Each path below is one point turned by a fixed rotation once a step. After each direction that follows a path, write how fast that rotation turns it, in degrees each step (0 if it stays still).
Each turn is a multiple of 5 degrees from 10 to 175, or 0.
Each row of a path follows its step; steps can be skipped.
Rotation 1:
step 0: 15.8,20.4,5.9,-10.2,1.4,9.8,17.2,-5.8,0.1,-4.0,0.8,10.9,10.9,-3.9,5.8,-16.6,-12.2,10.8,14.3,-36.1,-26.0,12.5,-8.6,-13.7,-10.5,-6.9,-2.4,-2.2,1.0,15.7,-4.9,10.1,-5.4,-5.1,7.7,-22.0
step 1: -2.7,-6.2,-1.5,-20.8,9.3,3.8,5.7,-7.9,20.2,-14.5,11.8,0.2,16.0,-18.0,-5.7,5.3,1.9,21.5,-14.4,-21.5,-7.5,16.7,-4.9,4.0,-6.9,-16.6,-8.3,-15.9,7.7,-11.3,-17.9,-16.9,-18.4,-7.9,-23.2,-6.4
step 2: -1.2,-4.4,-28.3,0.9,5.5,-1.0,2.6,20.6,9.0,-3.2,27.0,-0.4,-17.4,20.2,-4.9,0.9,-3.0,15.3,-2.1,7.0,-21.7,-14.7,-6.1,8.2,-7.9,-1.6,-17.0,3.8,-1.3,-15.1,-12.7,-10.3,-23.5,-5.9,-11.4,-9.3
step 3: 23.6,-1.1,-6.2,3.7,-0.4,-8.7,22.1,6.1,-4.3,-1.3,5.4,5.7,0.6,9.5,5.8,-25.7,8.2,2.1,11.4,-8.9,-26.8,8.2,-11.8,6.2,1.2,15.2,-12.4,22.4,12.2,6.6,12.7,-10.1,-7.6,-22.4,8.8,-21.4
step 4: 11.0,2.9,20.0,-27.3,-13.5,1.1,1.5,3.9,4.6,-16.5,-11.5,5.5,13.1,-7.5,-7.9,-16.3,23.8,13.7,-4.9,-3.1,-7.9,27.4,-6.3,15.5,3.0,-15.1,-11.0,10.0,6.6,-13.9,5.5,4.8,-11.4,-17.8,-13.8,0.2
step 5: 2.4,16.9,-6.3,-24.3,-12.5,8.4,-10.2,29.1,0.0,3.1,5.1,7.4,-12.4,4.5,-14.1,-0.1,-8.9,12.5,3.5,3.3,-16.4,1.5,-1.4,-0.8,-32.8,-13.5,-7.6,-4.2,-11.6,-4.8,-7.3,18.5,-19.4,-7.2,-15.3,7.2
step 6: 15.8,6.7,-18.6,4.6,13.0,5.1,-2.3,11.3,3.9,7.8,5.7,8.3,6.0,-10.5,-0.1,-9.9,-15.4,-3.5,-1.7,-19.2,-17.9,15.0,1.5,-15.2,-33.9,9.4,-10.1,-3.6,5.4,14.0,6.0,-12.3,-17.7,-20.6,10.5,-14.2
step 7: -3.5,-2.6,-10.7,-8.3,7.1,-0.2,-12.9,-4.0,12.9,-19.9,-7.1,-5.8,1.2,-9.7,-10.2,-14.2,13.8,0.8,-20.7,-8.7,-7.0,21.5,1.9,0.8,9.1,-13.7,-15.4,-0.4,6.0,-21.2,-2.2,-33.8,-16.7,-21.8,8.1,-15.9
step 8: -4.9,25.5,-4.3,-10.0,-15.3,-13.8,0.7,10.0,-5.3,-13.5,-2.9,-13.2,-31.8,14.0,-14.0,-15.2,3.9,13.1,1.0,3.1,-23.0,-10.2,0.9,7.2,1.8,-3.1,-6.0,10.2,-15.9,-14.0,-16.3,-8.8,-21.9,-10.9,-1.4,-5.9
step 9: 27.3,28.5,3.4,-0.4,-9.6,-3.1,15.0,-3.9,-2.2,-0.7,-10.2,-2.2,6.4,-1.9,7.8,-12.5,-2.9,8.8,5.0,-19.5,-16.9,-0.9,5.5,9.4,-12.3,20.5,-1.2,10.4,-0.9,25.4,-2.9,6.7,-27.1,-18.5,-4.8,-7.0
-2.2,-2.5,1.0,-4.7,-3.8,3.7,-2.3,10.1,-1.1,-6.9,-0.6,4.4,-1.9,-3.4,2.7,-0.8,0.9,-2.2,1.6,8.7,3.6,-6.8,3.9,-4.6,2.7,-6.1,-3.7,3.0,-1.9,-1.6,-10.5,-5.2,-1.8,4.1,-4.9,0.5 | 120
-1.3,1.7,-2.0,3.3,2.0,-0.2,5.5,-7.1,0.7,-4.5,8.0,1.7,5.1,5.7,5.8,4.1,-0.7,4.8,2.4,-7.5,0.4,-5.4,-1.7,2.6,6.8,-2.7,1.3,3.8,1.9,1.4,-7.2,3.6,1.4,3.4,-8.9,-6.0 | 35
0.1,1.3,2.9,2.8,-8.3,2.0,-1.0,3.2,10.8,-2.5,5.6,-1.6,-2.1,0.1,-7.5,-3.8,1.5,4.7,-0.5,-4.7,-1.2,-2.8,5.2,-5.3,-1.4,-2.5,6.2,4.9,8.8,3.4,6.9,-3.2,-3.5,3.9,-0.7,-0.3 | 0
7.9,-2.7,-0.6,2.9,5.6,6.1,-6.9,-4.5,-1.4,-2.5,0.2,10.8,-1.2,-2.0,1.1,-5.2,2.9,5.1,7.6,-2.1,3.7,-1.2,-1.4,-4.6,2.1,8.4,-2.6,2.2,-1.3,5.7,0.1,0.5,-5.1,1.9,6.1,0.1 | 115
-4.5,4.6,-0.7,-2.0,-8.4,5.8,-4.9,-5.0,5.8,4.5,-1.5,6.4,5.2,-0.9,4.3,-1.5,0.1,-7.0,3.3,4.5,-4.1,3.5,-3.2,-0.4,-1.5,-0.2,-0.9,6.2,-5.5,2.9,6.1,6.2,0.9,-0.1,-8.5,1.2 | 65
-5.1,1.0,-1.3,1.4,3.6,-3.2,-4.5,-3.1,-0.9,-3.4,-3.7,0.2,1.6,3.6,-6.0,-8.0,-1.7,2.1,-4.0,4.1,7.3,6.1,-7.3,-1.1,3.3,0.2,0.7,-4.1,6.5,-5.5,-0.3,2.5,-7.6,4.9,-8.8,4.1 | 120
-2.4,1.8,0.7,5.9,3.1,-0.1,8.6,5.1,-0.5,0.0,-4.9,8.2,6.7,0.2,3.7,-2.9,-8.7,-6.7,-0.1,-1.1,-1.4,0.2,1.0,4.6,3.8,-6.5,0.3,1.4,4.9,4.7,3.2,-1.8,-7.5,1.2,7.4,2.2 | 115
-2.4,-8.9,3.1,1.6,-5.3,-6.6,-8.2,-3.3,-0.9,4.6,-3.9,-5.3,-1.5,1.2,3.2,-2.9,-1.9,-0.5,1.7,-1.2,-5.0,-8.4,-6.0,6.9,5.2,2.5,-2.6,5.7,1.5,-0.5,0.5,-8.2,-4.9,-1.4,0.1,-2.1 | 70
